[[ 41  46 -61   9 -32]
 [  4   0  -6  -5   3]
 [-47 -60  73 -15  37]
 [-48 -62  75 -17  39]
 [-45 -57  69 -11  34]
 [-46 -57  70 -13  36]
 [-47 -60  72 -18  40]
 [-49 -62  75 -15  38]
 [-49 -61  75 -16  40]]
:
[[-32  41  46 -61   9]
 [  3   4   0  -6  -5]
 [ 37 -47 -60  73 -15]
 [ 39 -48 -62  75 -17]
 [ 34 -45 -57  69 -11]
 [ 36 -46 -57  70 -13]
 [ 40 -47 -60  72 -18]
 [ 38 -49 -62  75 -15]
 [ 40 -49 -61  75 -16]]

[[ 20  -3 -18  -7  -5   1  24 -12   0 -44  60 -15  71   6 -92]
 [ -5 -34 -55   0 -22 -16  12   0   4 -52 -12   8  47  20 -73]
 [ -8  -9  -6 -56  14   7 -12  18  55  10 -17  -6 -23   3  43]
 [ 14  12 -17  15 -43 -33  17 -55  21  -1  48  18 -50   5 -55]]
:
[[-92  20  -3 -18  -7  -5   1  24 -12   0 -44  60 -15  71   6]
 [-73  -5 -34 -55   0 -22 -16  12   0   4 -52 -12   8  47  20]
 [ 43  -8  -9  -6 -56  14   7 -12  18  55  10 -17  -6 -23   3]
 [-55  14  12 -17  15 -43 -33  17 -55  21  -1  48  18 -50   5]]

[[ 58  23 -16 -12  65  -4  13   1   5   0  60  34 -40 -60  34   5]
 [ -1  -2  -1 -19   5  15  -6  10 -23  -3   1  -8  -7  -6 -14  10]
 [  0  -3   9  11 -11   5 -16  -3  -8   2  -2   5  -9  14 -11  15]
 [-21   8  -1  17 -12 -14  -3  14   7  13  -8   0  -7 -19  -4   8]]
:
[[  5  58  23 -16 -12  65  -4  13   1   5   0  60  34 -40 -60  34]
 [ 10  -1  -2  -1 -19   5  15  -6  10 -23  -3   1  -8  -7  -6 -14]
 [ 15   0  -3   9  11 -11   5 -16  -3  -8   2  -2   5  -9  14 -11]
 [  8 -21   8  -1  17 -12 -14  -3  14   7  13  -8   0  -7 -19  -4]]

[[ -3 -30  11  -9 -19   4   1 -24   5  -3]
 [-19 -54  27  -9 -53  23  12 -42  17  -8]
 [ 18  34 -61  18  24  -1   1  10 -16   2]
 [ 36  25 -65  10   2   6  18  20 -29   8]
 [-11   4  35   3  27 -10 -15 -22  14  -9]
 [ 30  20 -79  -2  -5  -3  11  53 -32  19]
 [-13 -42  -1  -5 -47  20  12 -30   9  -4]
 [-14 -31  43 -12  -2  -5 -12 -33  17  -8]
 [ 36  37 -48   5  38 -16  -2  25 -26   8]]
:
[[ -3  -3 -30  11  -9 -19   4   1 -24   5]
 [ -8 -19 -54  27  -9 -53  23  12 -42  17]
 [  2  18  34 -61  18  24  -1   1  10 -16]
 [  8  36  25 -65  10   2   6  18  20 -29]
 [ -9 -11   4  35   3  27 -10 -15 -22  14]
 [ 19  30  20 -79  -2  -5  -3  11  53 -32]
 [ -4 -13 -42  -1  -5 -47  20  12 -30   9]
 [ -8 -14 -31  43 -12  -2  -5 -12 -33  17]
 [  8  36  37 -48   5  38 -16  -2  25 -26]]

[[ 8  0 56  8 23  1  1  0 -1 55  0 -1 23  1 72 41]
 [65 -1 55  2 76  0 67 47 46 28 42  0 47 40 72 -1]
 [52 -1 55  0 64  0 43 32 34 34 23  1 45 32 72  0]
 [72 -2 55  1 83  0 86 59 56 25 57  0 51 47 72  2]
 [16 -1 56  7 32  1 -2 -1 -1 50  1  0 27  3 72 32]]
:
[[41  8  0 56  8 23  1  1  0 -1 55  0 -1 23  1 72]
 [-1 65 -1 55  2 76  0 67 47 46 28 42  0 47 40 72]
 [ 0 52 -1 55  0 64  0 43 32 34 34 23  1 45 32 72]
 [ 2 72 -2 55  1 83  0 86 59 56 25 57  0 51 47 72]
 [32 16 -1 56  7 32  1 -2 -1 -1 50  1  0 27  3 72]]

[[  9   6  -9]
 [  1  89 -38]
 [ 15 -51  18]
 [-21 -13  36]
 [-63  49 -17]
 [-15 -14  10]
 [ 19  30   0]
 [  0  -8  15]
 [ 57 -39   2]
 [ -2 -28  40]]
:
[[ -9   9   6]
 [-38   1  89]
 [ 18  15 -51]
 [ 36 -21 -13]
 [-17 -63  49]
 [ 10 -15 -14]
 [  0  19  30]
 [ 15   0  -8]
 [  2  57 -39]
 [ 40  -2 -28]]

[[-38  -5  22  -2  25 -69  13 -49  14  25 -63 -13]
 [ 28  -7 -21 -13  -8  41 -13  29 -17  -7  55  -5]]
:
[[-13 -38  -5  22  -2  25 -69  13 -49  14  25 -63]
 [ -5  28  -7 -21 -13  -8  41 -13  29 -17  -7  55]]

[[ 86 -86  84  87  40 -84  86 -87 -42 -38  82 -33 -86 -37  10  82]
 [-41  40 -39 -43  -5  39 -41  41  82  82 -38  76  40  80  10 -38]]
:
[[ 82  86 -86  84  87  40 -84  86 -87 -42 -38  82 -33 -86 -37  10]
 [-38 -41  40 -39 -43  -5  39 -41  41  82  82 -38  76  40  80  10]]
